In the rows, 128 means zero.
A state moves one step at a time under one of 7 hidden systems, and each row is a state written as 22 numbers. Each run below is a few steps of one system.
path 1, K667, 8 rows:
[[130 143 183  76 159 132 150 109 142 135 106 151 137 131  99 196 108 146
   90 106  88 105]
 [129 123 130 159 143 187 104 104 136  73 124 168 164  96 122 134  76 110
  122 188  92 153]
 [176 127 145 156 130 147 163 154 202 115 141  82 105  69 162  89 119  79
  136 129 124 107]
 [121  83 144  42 118 108 159 137 170 144 113 136 103 117  70 133 127 146
  116 100  68  89]
 [ 99  90 103  94 105 165  69  96 109  72 117 198 154  80 102 120  99 101
  172 156 115 146]
 [192 166 160 129 113 144 136 143 162 126 140 114 117  50 172 116 134  44
  175 102 170 134]
 [149 137 171  28 116 121 170 137 178 178 121 143 120 125  75 193 127 135
   97  92  80 104]
 [ 89 107 107 106 102 212  71  83 136  78 116 198 182  96  92 156  70 121
  125 184 107 148]]
path 2, K662 (8 x 22):
[[ 82 132 144 143 117 108 138 114 138 199 102 138 105 142 107 153 124 127
  164 186 159 116]
 [ 74 127 142 136 141 159 137 109 110 164 126 133  97 177 149 136  86 105
  168 133 136 115]
 [117 127 117 121 137 168 135 131 106 121 159 116 119 178 166 114  97 113
  128  82 116 128]
 [145 124  97 122 130 143 122 137 119  95 155 107 147 145 142 114 135 150
   89  84 121 129]
 [146 127 115 144 132 103 113 129 128  92 119 115 153 107 122 127 159 161
   96 117 142 124]
 [139 132 145 153 143  80 132 126 122 126 106 126 128 107 118 135 153 143
  127 145 140 122]
 [122 135 146 144 143  96 144 130 117 155 118 143 110 145 114 133 132 125
  141 158 112 135]
 [109 122 118 138 122 130 136 134 114 154 140 140 116 162 128 115 119 115
  148 152 114 143]]
path 3, K494 (8 x 22):
[[ 99  94 112 173 130 123 152 134 178 153 110  74 105 138 132 103 125 166
  110 169 147  83]
 [ 66  78 123 123 149 119 127 111 107 121 102 116  95 150 129 104 110 148
  156 104 131  79]
 [117 119 123 112 145 122 120 130  65 108 140 146 109 158 147  98 121  95
  170  82 108 143]
 [166 155 108 116 117 108 133 157  99 137 162 130 135 164 136 121 158 118
  118  94 113 170]
 [141 148  96 138 101 112 112 137 124 141 137 120 158 146 117 145 165 166
   90 137 159 146]
 [112 139 126 173 129 122 108 110 124 129 110 109 136 115 147 137 142 145
  126 148 195 112]
 [114 136 165 160 167 106 150 122 115 147 111 106 101 147 150 135 124 127
  142 122 147 102]
 [106 124 134 140 160 115 146 127  93 140 135 133 114 188 127 128 116 145
  115 131  93 134]]
path 4, K848, 8 rows:
[[105 144 192 125 147  76 167 118 140 201  83 116  82 128 120 164 142 125
  169 136 168  86]
 [ 74 128 158 114 167 147 133 102  83 139 119 185 123 189 101 169  77 129
  134 148  64 139]
 [144 135  99 167 125 193 132 151 129 110 185 112 129 157 180  78  89  73
  132 130 102 165]
 [151 124 108 100 115 110 159 160 168 143 144  56 116 140 145 110 166 162
   82  57 155  90]
 [ 88  93 109 100 130 117  77  88  98  79  89 161 164 116  83 157 136 199
  106 126 141 103]
 [147 142 132 197 139 134  96 121 101  84 124 152 138  74 161  98 119  69
  183 171 155 165]
 [177 167 173 134 145  58 193 166 148 197 133  91  84 141 138 134 167 114
  125 104 123 122]
 [ 79 108 110  82 120 128 125 112 118 147 120 169 151 189  58 175 116 193
   84 159  74 131]]
path 5, K848 (8 x 22):
[[178 197 123 172 122 147 113 133 126 126 150 116 188 139 152 168 151 147
   62 140 167 167]
 [126 140 130 191 136 125 135 120 178 145 106  91 149 120 126 151 140 179
   75 185 164 106]
 [ 81  91 144 177 162 115 139 106 145 123  87 117 105 119 117 117 106 154
  141 179 126  85]
 [110  98 149 147 170 106 148 129  97 112 123 131  83 139 138  87 109 104
  171 124  81 122]
 [142 119 112 103 130 100 143 159  97 130 158 131 106 169 125  97 141 120
  131  90  79 148]
 [129 122  75 103  87 124 105 141 110 131 152 133 148 157 113 117 151 149
  113 115 132 154]
 [117 137 100 140  95 136  94 119 121 136 127 121 144 124 141 133 149 132
  142 136 195 135]
 [117 154 155 152 142 109 129 111 111 152 110 118 124 136 143 157 141 134
  139 129 181 113]]
path 6, K295:
[[150 142 109 140  88 158 120 140 161 136 147 134 145 103 131 118 125  95
  133 165 140 154]
 [130 132 142 108 111 136 149 135 175 166 124  95 112 111 136 138 130 124
  129 110 165  95]
 [ 89 107 150  88 137 146 125 102 123 124 105 153 123 128 109 152  99 135
  142 118 117  96]
 [141 139 144 139 147 165 121 123 112  92 141 149 130 109 151 121  95  77
  149 124 110 147]
 [180 149 148 116 134 125 160 153 162 131 148 104 123 116 139 131 137 116
   99  94 104 127]
 [119 105 120  84 106 135 121 124 163 118 113 140 144 103  82 144 125 160
  101 137 108 113]
 [122 113 124 138 114 158  99 115 138  94 118 143 133  71 136 109 106  88
  170 151 147 128]
 [165 146 173 117 144 110 168 139 154 152 125 103  93 101 147 124 131  87
  148  93 126 110]]
path 7, K667:
[[ 89 161 138 143 165 115 102 101  27 130 128 180 146 203 127 171 121 145
  134 126 126 162]
 [167 182 114 222 145 138 124 144 102 127 167 104 152 169 184 117 135 112
  101 160 151 183]
 [141 133 110 160 135  97 173 164 163 171 140  53 118 185 134 120 164 190
   56 116 131 109]
 [ 48  77  83 150 141 103 102 108  87 110 102 125 138 183 100 115 132 218
  105 149 130 102]
 [107 126 112 215 163  92 104 121  55  98 122 112 111 139 180  68 148 116
  180 137 180 139]
 [158 162 144 144 153  38 181 170  89 193 146  92  85 195 141 116 184 138
  126  89 121 142]
 [ 86 123  67 131 107  97 107 134  71 161 143 158 156 230  82 143 155 204
   85 163 111 171]
 [103 140  64 231 113 140  83 124  88 118 142  91 152 155 184  89 152 146
  138 166 229 154]]
path 8, K49 (8 x 22):
[[ 93  92 114  79 101 111 116 115 140 143 102 148 123 120  81 135 134 152
  140 137 127 103]
 [108 121 138 118 129 140 100 109  95 111 118 151 117 108 143 121 111  87
  191 112 153 126]
 [174 155 152 111 138 116 160 155 128 146 153 117 109 132 150 121 136  87
  137  86 108 139]
 [145 147 134  89 113 133 126 125 142 137 133 157 158 134  89 173 132 150
   89 135 102 146]
 [118 125 111 143 111 185  94 107 146  95 125 135 157  92 142 129 102 111
  136 152 165 126]
 [148 122 147 126 131 126 164 145 171 132 129  76  99 101 159 103 128 109
  132  90 138  90]
 [121 118 162  82 147 103 144 115 134 136 103 157 124 125  82 166 125 159
  111 119  81 108]
 [118 118 127 141 130 165  92 106 109  81 121 175 145  94 128 118  92  92
  162 163 115 151]]
path 9, K494, 8 rows:
[[148 142  99 151  91 180 143 155 174 160 173 121 133 147 140 106 102  87
  119 179 109 168]
 [126 106 104  92  90 156 142 138 199 146 133  80 127 120 126 127 133 157
   90 103 152  83]
 [ 90 101 135  91 135 144  94  88 115  83  89 141 143  97 117 153 115 155
  135  97 158  85]
 [152 146 169 139 165 135 122 117  98  82 124 159 126  88 150 128 108  71
  168 113 110 140]
 [178 153 153 113 133 109 166 157 155 151 148 135 122 134 110 138 132 108
  102 131  63 154]
 [113 105  88 115  90 144 108 129 163 130 128 144 160 126  83 135 124 164
   97 182 111 139]
 [119 104 114 140 106 160 104 115 163 106 112 112 126  68 144  99 114 101
  162 146 176 103]
 [140 125 178  80 144 115 163 127 150 144 111 119  96 103 130 142 125 107
  149  77 120  87]]
path 10, K295 (8 x 22):
[[112 141 165 105 163 124 113  92  83 111 102 188 147 135  99 184 112 143
  125 132 100 135]
 [165 161 134 191 140 167 120 130 132 101 152 141 158 119 157 125 104  92
  116 171 117 171]
 [157 135 132 143 125 122 171 155 193 151 139  64 120 123 139 119 144 148
   83 119 132  99]
 [ 74  70 110  88 118 128 115 107 146 117  98 139 126 125  80 125 117 174
  122 138 115  86]
 [119 111 120 149 133 148 100 118  94  85 127 151 117  99 156  85 104  71
  193 129 138 143]
 [183 165 167 115 144  88 176 162 130 164 146 105  98 135 147 128 157 100
  130  78 114 133]
 [111 119 118  69 107 127 122 121 139 145 123 168 156 149  63 175 130 170
   88 144  88 136]
 [120 125  98 163  95 190  78 110 132  93 135 144 159  92 153 109 102  92
  154 171 174 150]]
path 11, K649, 8 rows:
[[137 117 144 155 130 173 121 115 165  89 117 123 123  53 162 105  92  71
  166 144 149 111]
 [148 121 184  96 158 122 191 148 170 150 125 108  80 123 133 125 104 100
  133  89  76  90]
 [121 102 132  54 106 141 121 123 148 122 117 190 140 108  58 154 110 131
  120 146  55 135]
 [166 125 108 134  93 183 106 139 174  88 147 136 144  50 145  92 104  57
  156 155 127 152]
 [165 122 164  82 124 129 186 155 206 159 130  74  82  90 143 116 128  97
  129  70 119  79]
 [107 101 158  32 113 136 120 100 157 127  88 186 135  84  54 182 106 143
  129 131  85  95]
 [162 136 147 145 117 198 101 118 159  76 134 169 147  38 143 114  75  37
  174 172 112 155]
 [191 135 175 100 133 143 211 172 222 160 152  69  80 101 152 110 108  73
  114  85  76  95]]
path 12, K49:
[[171 172 163 185 173 176 167 139 159 117 158 116 148 148 159 148  87 113
   66 158  70 149]
 [123  91  91 144 109 164 141 143 202 114 139 102 148 127 102 106 105 166
   65 178  81 121]
 [ 76  54  92 118 110 129 107 115 153  94  98 114 116  96 107  85 124 158
  144 131 148  78]
 [115 101 147 108 148  77 131 124  95 110 105 131  83 105 135  97 141 108
  190  88 135 101]
 [157 152 162 110 145  79 143 139  86 139 132 170 116 135 110 140 149  98
  154 118  87 163]
 [151 162 114 132  97 149 112 137 124 145 155 164 158 136 116 145 130 102
  125 166 123 185]
 [134 142 102 126  85 172 123 133 169 155 146  99 140 123 145 130 126 119
  121 131 178 126]
 [112 122 144  99 132 134 142 113 151 144 114 101 122 132 133 155 123 152
  112  87 153  80]]
path 13, K662:
[[117 171 178 166 200 133 139 107  43 124 136 169 124 202 155 161  96 109
  133 125  92 163]
 [167 154  91 198 133 149 147 172 122 134 192 102 136 190 169  79 121 106
   97 151  88 186]
 [119  87  57 133  94 101 140 163 167 143 148  73 127 162 115  82 164 196
   74 130 129 112]
 [ 70  82 101 140 142  79  92 100  88  96  81 124 132 129 105 117 155 201
  133 129 170  91]
 [125 150 164 175 176  65 125 118  48 115 109 134 104 132 163 119 152 108
  184 108 160 134]
 [155 168 142 133 146  78 165 160  82 184 160 130 106 206 131 132 154 119
  121 113  88 174]
 [ 98 127  67 156 100 135 111 140 101 152 154 137 154 209 109 124 137 169
   91 176 119 171]
 [ 98 113  81 200 120 121 108 129 117 129 127  76 128 150 166  83 151 157
  137 147 207 114]]
path 14, K649, 8 rows:
[[157 120 135 145 126  31 160 162 136 158 118 102  82 103 119  86 187 117
  169 129 134 126]
 [ 93 127 132  92  93  79 127 121 125 203  99 160 106 144  75 154 154 138
  170 164 150 130]
 [ 99 153 116 144  96 179 100 110 111 162 138 159 134 145 147 142  99  81
  179 171 179 158]
 [134 164 136 129 132 175 158 140 136 168 166  87 116 183 182 136 108 107
  114  82 149 124]
 [112 127 122  80 134 144 125 113 120 119 128 138 158 167 104 174 125 190
   67  88 111 113]
 [133 124 108 170 141 155  81 108 103  45 122 145 173  92 139 120 118 136
  114 143 140 144]
 [167 133 147 188 166  90 166 154 135 112 131  75  98 118 168  90 150 121
  121 106 125 115]
 [102 104 135  99 137  61 144 130 123 157  98 139 115 153  67 143 154 180
  114 143  94 108]]

Which system made each run below?
path 15 (2 x 22):
[[105  97 135 127 127  92 148 129 160 148  98 137 109 117  77 127 134 157
  127 178  98 108]
 [ 92  92 121 121 120 139 121 124 120 132 124 156 100 125 114  99  98  92
  184 159 103 131]]
 : K848
path 16 (2 x 22):
[[ 97 170 162 167 144  94 137 110 107 196 100 119 120 168 132 183 143 155
  132 161 195 117]
 [ 72 149 126 183 146 156 119 101  88 159 127 142 141 204 139 161  95 151
  122 184 147 143]]
 : K649
path 17:
[[122 156 115 112 104 104 127 131 122 185 132 137 150 174  94 177 154 171
   94 154 141 148]
 [ 82 137 106 166 124 175  90  96 104 126 125 130 151 155 154 145 105 137
  134 155 194 128]]
 : K49
path 18 (2 x 22):
[[140 150 160  98 130 178 163 130 160 154 146  88 104 135 179 139 100  88
  134  59 151  92]
 [141 132 168  73 158 146 152 122 142 110 127 135 138 135 110 172 105 154
   76  78  68 105]]
 : K49
path 19:
[[115  95  83  86  78 135 108 127 165 134 122 135 146 117  88 124 142 160
  110 144 130 123]
 [109 112 122 125 103 145  97 109 135 117 108 140 127  80 135 120 119  96
  182 140 178 114]]
 : K848
path 20 (2 x 22):
[[141 179 142 109 132 159  90 103  66 109 143 175 169 140 143 182 123 110
  126 100 149 168]
 [186 186 136 170 118 159 137 146 155 145 159  99 154 125 168 143 132 104
   92 137 158 158]]
 : K662
path 21 (2 x 22):
[[144 144  96  40  72  88 108 141 101 162 145 154 147 148  83 152 187 148
  120  80 143 156]
 [116 166 104 131  90 153  68  95 100 125 120 156 185 118 126 177 147 148
  121 148 215 152]]
 : K667
path 22, 2 rows:
[[ 93  72 105  85 104 203 101 107 161  88 121 160 131  90 111 104  64  98
  155 143  94 111]
 [174 112 139  61 107 167 136 142 171  97 142 132 113  55 141 104 106  63
  156  75 101 114]]
 : K494
path 23, 2 rows:
[[167 110 146 110 143 109 129 134 137  69 117 108 117  55 144  97 144 106
  142  70 128 100]
 [159 120 163  84 139  77 141 134 136 113 103 163 118  74  86 140 148 121
  137 116  81 124]]
 : K295
path 24, 2 rows:
[[142 127 120  89 111 121 100 122 107 103 126 184 147 104  90 141 135 112
  145 137 103 163]
 [172 156 127 151 109 139 134 149 157 133 146 115 129  90 155 110 138  81
  142 138 150 150]]
 : K649
path 25:
[[151 107 142 137 157  38 115 132  92  73  94 130 114  68 116  92 183 139
  158 102 132 115]
 [149 141 137 119 128  50 126 141  83 138 120 181 127 128  82 134 170 121
  153 153  95 173]]
 : K848
path 26, 2 rows:
[[157 127  86 120  80 174 138 165 169 142 179  87 117 129 164  74 122  81
  138 104 141 139]
 [121 111 131  38 107 121 140 127 154 142 117 106 116 118 111 150 143 158
  112  49 144  76]]
 : K649
path 27, 2 rows:
[[100 146 145 206 176  90 162 129  98 168 118  69  98 201 174 126 142 160
  116 128 169 101]
 [ 75 109 116 174 183  93 134 115  58 117 118 126 126 219 125 121 130 200
   95 133  98 121]]
 : K848
